In the rows, 128 means zero.
The rows below fall into families. The same turns and mirrors carry the whole set onto itself and the rows of a family onto each other. For each named row, which other rows are in its family? Write them in the order they are listed.
These 25 rows form 5 families of 5 rows each.
z_410: [164 129 154 156 116 128 144 142 131 151 117 145 110 127]
z_448: [141 132 133 145  69 110  87 138 106 122 167 150 119 131]
z_319: [168 125 152 146 108 119 146 133 124 152 118 155 107 111]
z_458: [153  94 130 129 115  89 101 141 125 110 140 128 146 146]
z_643: [165 120 151 154 118  92 131 144 166 128 141 150 148 143]
z_815: [156 122 153 140 121 127 145 142 129 153 113 155 121 113]
z_576: [167 112 150 153 106  89 137 135 159 134 139 159 142 145]
z_233: [152 167 151 133  82 126  98 151 126 129 122 154 115 112]
z_919: [164 114 157 160 107  91 124 146 168 127 141 158 136 146]
z_250: [155 109 138 138 114  86  83 140 122 107 148 130 154 136]
z_945: [162 118 155 155 117 125 139 149 116 158 118 152 109 123]
z_990: [141 168 145 141  91 119 102 164 120 136 124 158 121 106]
z_290: [143 132 134 139  73 114  86 129  91 123 154 138 122 136]
z_717: [166 109 151 147 108  90 132 136 171 126 126 150 135 131]
z_684: [146 130 123 150  74 117  89 139 107 131 162 146 122 146]
z_838: [150 101 133 142 114  87  96 144 113 113 152 136 154 138]
z_734: [147 118 126 135  71 120  86 136 102 127 155 144 116 137]
z_26: [138 158 147 142  91 128 104 154 118 127 120 156 112  99]
z_200: [149 134 130 125  70 113  90 135 107 117 162 144 126 145]
z_699: [137 165 151 135  80 124 114 143 120 132 120 159 120 112]
z_482: [146 100 130 134 113  84  92 144 124 109 140 145 156 131]
z_887: [148 103 133 147 125  92  87 148 118 108 138 140 150 144]
z_267: [153 164 145 128  89 119 109 146 107 127 125 159 122 104]
z_283: [173 100 153 146 112  99 128 137 162 135 145 147 139 140]
z_135: [169 130 157 145 122 124 141 140 118 149 104 151 118 127]

Which other rows belong to the same family as z_283? z_815, z_250, z_290, z_699
Which other rows belong to the same family as z_26? z_410, z_448, z_643, z_838
Which other rows belong to the same family as z_717? z_319, z_458, z_200, z_267

The rows below fall into families. The same turns and mirrors carry the whole set onto itself and the rows of a family onto each other. For each named row, which other rows are in its family? Write them in the order they are listed.
These 40 rows form 5 families of 8 rows each.
z_723: [127 127 150 132 113 131 135 183 144 148]
z_61: [119 117 141 126 127 151 120 134 123  97]
z_604: [134 134 141 135 134 121 120 177 138 150]
z_312: [124 147 153 116 114 116 175 133 138 137]
z_59: [132 135 116 135 110 155 139 114 112 129]
z_62: [125 128 105 131 151 135 126 150 153 118]
z_619: [134 119 133 108  97 137 165 125 152 130]
z_857: [110 148 119 134 152 134 142 166 121 136]
z_234: [133 119 126 131 141 156 116 138 116 116]
z_921: [132 126 108 126 154 152 134 142 130 111]
z_515: [114 112 141 124 130 150 116 128 119 108]
z_566: [136 144 145 152 117 112 162 156 156 136]
z_513: [122 146 126 127 150 113 138 171 137 144]
z_341: [128 137 122 137 114 150 132 105 116 131]
z_437: [115 137 162 132 112 119 172 133 135 112]
z_698: [144 152 147 154 111 114 143 154 152 138]
z_205: [121 140 162 122 112 121 172 133 129 118]
z_261: [119 122 100 124 146 147 138 154 141 115]
z_208: [120 129 137 137  98 154 142 109 127 117]
z_605: [140 116 137 118  87 137 156 124 136 127]
z_900: [134 130 112 127 153 131 122 149 153 113]
z_216: [118 149 121 127 152 140 141 166 119 144]
z_860: [125 143 155 142  91 114 147 147 152 143]
z_348: [127 134 110 136 142 143 111 154 144 113]
z_795: [119 129 111 129 114 142 145 106 116 123]
z_627: [138 128 129 113 106 138 168 119 146 112]
z_44: [117 142 154 123 104 110 168 142 148 136]
z_777: [125 126 130 143 106 144 129 104 130 124]
z_798: [125 114 132 123 132 155 107 131 122 125]
z_148: [127 137 147 124 127 133 147 183 151 147]
z_469: [104 141 128 130 156 121 144 168 136 133]
z_85: [123 122 131 121 104 151 165 116 139 110]
z_705: [125 116 126 115  91 138 163 126 147 134]
z_700: [126 131 170 132 107 119 164 129 132 129]
z_861: [140 148 150 153 119 106 142 148 155 137]
z_725: [111 148 129 141 150 140 126 166 128 146]
z_244: [117 122 130 111 137 149 123 127 124 104]
z_343: [133 148 149 155  95 122 148 155 140 142]
z_904: [135 135 155 136 123 130 124 182 136 137]
z_298: [120 128 149 127 115 132 134 178 144 158]

Which other rows belong to the same family as z_312? z_261, z_627, z_777, z_798, z_469, z_343, z_904
Which other rows belong to the same family as z_216? z_61, z_59, z_437, z_900, z_705, z_861, z_298
Which other rows belong to the same family as z_795? z_566, z_605, z_348, z_148, z_700, z_725, z_244

